Each path below is one point turned by a fixed rotation once a step. After each direction that follows a path, write how fast that rotation turns it, in degrees per step (0 if it stays still).
Each turn is a multiple of 5 degrees from 10 to 175, or 0.
Each row of a path follows its step; steps can be skipped.
path 1
step 1: [ -5  -1 -39  14 -13  13  14 -39  18   1  13  -6 -11 -28  14  29  17  21
  -8  -4   6  -9 -18  18 -17  30 -32 -13   4   5 -14 -14  13  -5 -25  28
   0]
step 2: [  1   3 -16  -3  16  30  15  24 -16   8  -9  27  13   3  24 -11  23  23
  27   8 -22  -1 -41  -2  23 -10  -5  19  29  15 -27  11 -21   1 -20  13
  -1]
step 7: [-20  10  -6   4 -20  -9  15  28   0 -19   7  -7 -16   2  12  24  30  24
  -4 -21  13 -31  -9  14 -19   0 -31 -43  -9   8 -20 -20 -15  -9 -18 -19
 -11]
step 8: [ 16   0 -33 -20  -4   7 -20   3 -19  -4 -40  27  -7  -4  12 -28  24  11
 -12  -3  -5   8 -15  18  15  22  12   3 -10  41 -14   3 -41   3   6 -17
   0]
step 10: [-29 -16 -36 -12 -26  26   1   4  -8 -32  -4  17   6 -24  -5  14  -4 -10
  -3 -15 -23  -3 -13  21   6 -13 -41   0 -17 -32  13   2 -11  16 -19  -4
  17]
step 12: [ -7   7 -11 -23  -6   6  -5 -19 -45   4  20 -10   0 -11   9  24  -4  -2
 -22  25  11  12  -7 -27 -19   9 -19   7  -3   2 -11 -12 -43  15  10  36
 -31]
step 13: [  4   0   0 -29 -27  -3  19  -1 -12 -26  -1  14  -1  15   2  18  26  19
   8   6  20  -6 -13 -18  23 -21 -14   1 -26 -15 -42 -17  11 -20 -40   3
  16]
step 16: [-18 -32  -8 -38   3 -25  14  16   7  -2  -4  -8  10 -10  -5  -8  -1   9
 -13   0 -26  21   5  -2 -12 -30 -44 -14 -40   5  -1  -9 -28 -15 -12 -18
   2]
[ -6  -2   4  -9   1  10  -6   5   2 -11  -1   7   5   4  -2   1 -12   2
   4   5   2  -3  -4  -2  17   9   5   3   5   0  -4  10  -4  -3   0  -2
  -6]
170
[  3  -3   0   4  -6   4  10  -1   2  -9   2   4   3  -5 -10   4   3  -2
  -5   4  -9   5   0   0  -3   6 -10   8  -6  13   6   4   0  -4  14   1
  -8]
170
[-10   2  -2   1  -4   0  15   2   0   6   1   6   0   3  -1   4  -1  -7
   7  -5   3  -3  -9  -6   6 -17   4   2 -10  -1   3  11   0  -1   3   6
   6]
100
[ -9   0  -3  -2  -4  -5  -3  10   0   2  -9   0   3  10  -6  -2   0 -10
   1 -12   4   6  -2   7  -8  13   1 -12  -1   4   3   2  -3  -2   6  -6
   4]
35
[  0 -10   5   6   0   5  -1  -1   7   4  -6   3  -8  -8 -13  -7  -4  -2
   4  -4  -8   9  -8   8   6  -9   3   1   5   2  -4  -7  -7   7  -4 -10
   1]
60
[ -4   5  -8   6  -3   2  -2  -6  -1   6   3  11  -6  -5   9  -6   1  -4
  -4   5  -3   0  -5  -9  -2   2  -1  -6   4   3  -2   6  10  -6   2 -20
  -3]
115
[ 18   0  -2   4   2   1   5   9 -11   8  -2   0  -5  -5   3  -4 -18  -5
  -3  -4   2  -3  -2   2   0   5   8   5  -1  -1   2  -3  -3 -10   4   2
  -2]
125
path 2
step 2: [ 11  22  21  12 -13  19  -1 -20 -48 -29 -17  15   3 -21   0 -11   4  22
 -21   9  19  24  33   1  17  15   3 -13  19   7  -4 -18  -4   5 -13  -5
  23]
step 4: [-13  19 -13 -25 -31  36 -14  20 -20 -26 -14 -19  -3   0  -1  25   3  26
  -6 -11 -29  16  15  -4 -19 -18  -7  -3  13  -1  14 -21  32  -4  11  -8
  -7]
step 6: [-20  30 -19  31 -18 -12  -1  21   7 -25  31  11 -12  31  11  35  -5  16
   3  10  15  -7  -5 -30   7  -1 -13  10   4   7  40 -15  -2   5  -8   4
  -9]
step 9: [-38   3   4 -30 -15   0   3 -10   4 -33  25  -7 -39  23 -14  10  17   2
  18  13  -7 -27   5 -36  21  -8  16  22  -3   6  -3 -10  -2  22  -2   4
   3]
step 10: [-15  18  32   1 -26  17 -29  25 -20  -2 -20  28  12  -2  10 -11  35 -12
   1   2  -1   3  -4  38  25   0  18  19  15   3   4 -19  11 -18 -13  -3
  -1]
step 12: [-49 -13  12 -10 -29  20   6  14   8   5 -32  -9 -17   7  15  26   1  33
   5 -10  -7   1 -18 -11  36 -15  13 -18   7  25   8  -4   0  23  -6   8
   4]
step 13: [  7  12  11 -32  12  -7   1  21 -31  15  -4  18 -12  11  18 -10  33 -31
 -19  19  19  -6   5  21  26   5 -12 -12 -15  34  -1  -9 -24 -23   5  16
   2]
step 16: [ 35  28 -26 -16 -15   9  13 -20 -26  -6 -17   9  10  -4   3  43  19 -16
  -9   0 -18 -16   6  26   9  10   5  -6  -5  33  13 -22  -2 -24   8  -4
   0]
[-10  -7  -8   2  -3  -2   4  10  -2  -1 -13  -3  -3   9  -6   1  -8  -9
  -1   0   1   0   1   7  -1   7 -12  -1   8  -4   8   6  -2  -2  -3   8
   7]
55
[  8  -1 -11   6  10   1  -7  -1   7  -3   9   2 -14  -2  -2  12   3  -8
   0  -2  -3   1  -3  -1   7  -2  -1  -2   3   2   9  11   0   1  -1 -10
   4]
135
[-8  7  2 13  1  6 -4  7  7 -1  1  1  9 -1  3  7  5 12 -6  8 -1  6 16  6
 -4  0  0 -5  6  4  4  2 -1  0  7 -3  5]
175
[  8   1  -2  -4   5  -9  -7  -4  -5   7 -10  -1  -1   4  -5  -4   0   5
   4   5  -2  17   9  -3  -6  -4   3   1   1  -1   0   9   5   8 -13  -2
  -3]
115
[ -1   0   2  -4  -9  -5  -8  -5  -5  -5   9  -1   4  -1 -13   1  -8   6
  -7   2   2   1  -7   0 -13   7  -8  -1  -3   3  11  -2  -1  -4  -1 -14
  -1]
25
path 3
step 1: [ 22 -12   0  16 -12   8  -7   5 -24  -3 -12 -17 -10 -26 -23  21   3  -9
  -3  -2 -27  25   4  -5  12 -16 -40  20  15   8  13 -38 -12  -3  10 -30
 -10]
step 5: [  9   0   4 -17 -18  29  22 -22 -29  -2   2   6  -1 -31  -5  26 -21 -13
   3 -16   6   6  16 -17 -21   6 -18   3  40   1 -11   3 -36 -13  13 -14
   9]
step 10: [-16  24 -18  17 -25   6  31   4 -44 -21  20  16  -1 -15  15  24   9  14
 -17   3   3  15   2  19  -5  16 -25  19   4  20  -4  18  -9 -15  -5 -21
  16]
step 11: [  8  -7 -16   3 -28  13  42  10   7   9   5  15   1 -19  -1  60  -3 -15
  11  -8  12 -13   4  -6   4  14  -8   4 -21   7  -3  -3 -27  18  23 -15
   6]
step 13: [ 32  -6 -17  -1 -24  31  17  -2 -12 -16  19  13   5 -22   0   2  11  -6
  15  12   5  13  12 -10 -10  11  10  -2  32  42  16 -33 -13 -15  18 -11
  17]
step 14: [  5 -28  14  12  19   0   9 -11 -19   4  29  23   0 -11 -11  53  28  -4
  -8  21   0   2  13  12  17  -6 -15  14   9  32  -3  -7   1 -16  -3   4
  25]
step 15: [  9  17 -24  10 -11  19  18  -4 -20  12  10   4  -6   9  -8  48   6   9
   3 -20 -31  17  -9  -8 -11  27  -5  27  -8  13  -9 -42  16 -10  -1   3
  22]
step 16: [-19  12 -14 -12  -2   5  17   3 -32   5  -9 -14   4 -27  -5  45 -22 -13
   7  15  -7  15  14  -8  11  13 -30  17  38   2  -2  -8 -20 -18  21   3
  15]
[ -4   6  -8  -3   2  -6  -3  13  -2  -5  -5  -9  -4   4   1   2  -2   5
  -1   7  -8  -5  -4   6   6   0  -8   6 -11  -4   8   1  -7  -6   3 -14
  -3]
45
[ -3  -1  -3  -4   0   2  -2   5   1  -3  -1   5  -8   0  -2  -1  -1  -6
   6  10 -10  -2   6 -15   1  -6 -14  -2   0  -3  -5  -8  12  -7  -3  10
  -4]
20
[-13  -2   8  -5   4  -1   5  -7   2  -3   3   0   5  11  -2  -1   1   4
   4   1  -5  -7   5   8  -9   3   2  10  -3  11  -4  -8  -1 -13  -7   1
   0]
65
[  3  -3  -3  -9  -3  -5   6   1 -13   0  10   1  14  -2  -4  -8   3  10
   2  10   5  -5  -6   3   1   3  -6  -8   1   6   5   7   7   1   2   5
  -6]
100
[ -1  12  -2   6  -8   7   0   8  -4  -7  -7   4  10  -5   4 -12  -9   2
   3  -1  -2  12  -6   7  -3  -3  -2   1   1   3   0  -5  -1  -6  -3   8
  10]
130
[ -1   6   0  -1  -1   5   1  -5   1   4   4 -13   4   0  -7  -3 -11  -2
   0  -5   1  -4  -4  -4   3  -6   1  14  12  -4   7  -7   1   0  12   5
 -11]
95
[ -3   3   0   8   1   8  13  -4   6   2   2   8  -6   7  -6   2   2  -3
 -13   9  -2   0 -13   2   0  -9   3  -2  -9   1   3   8   1  -5   8   5
   1]
95
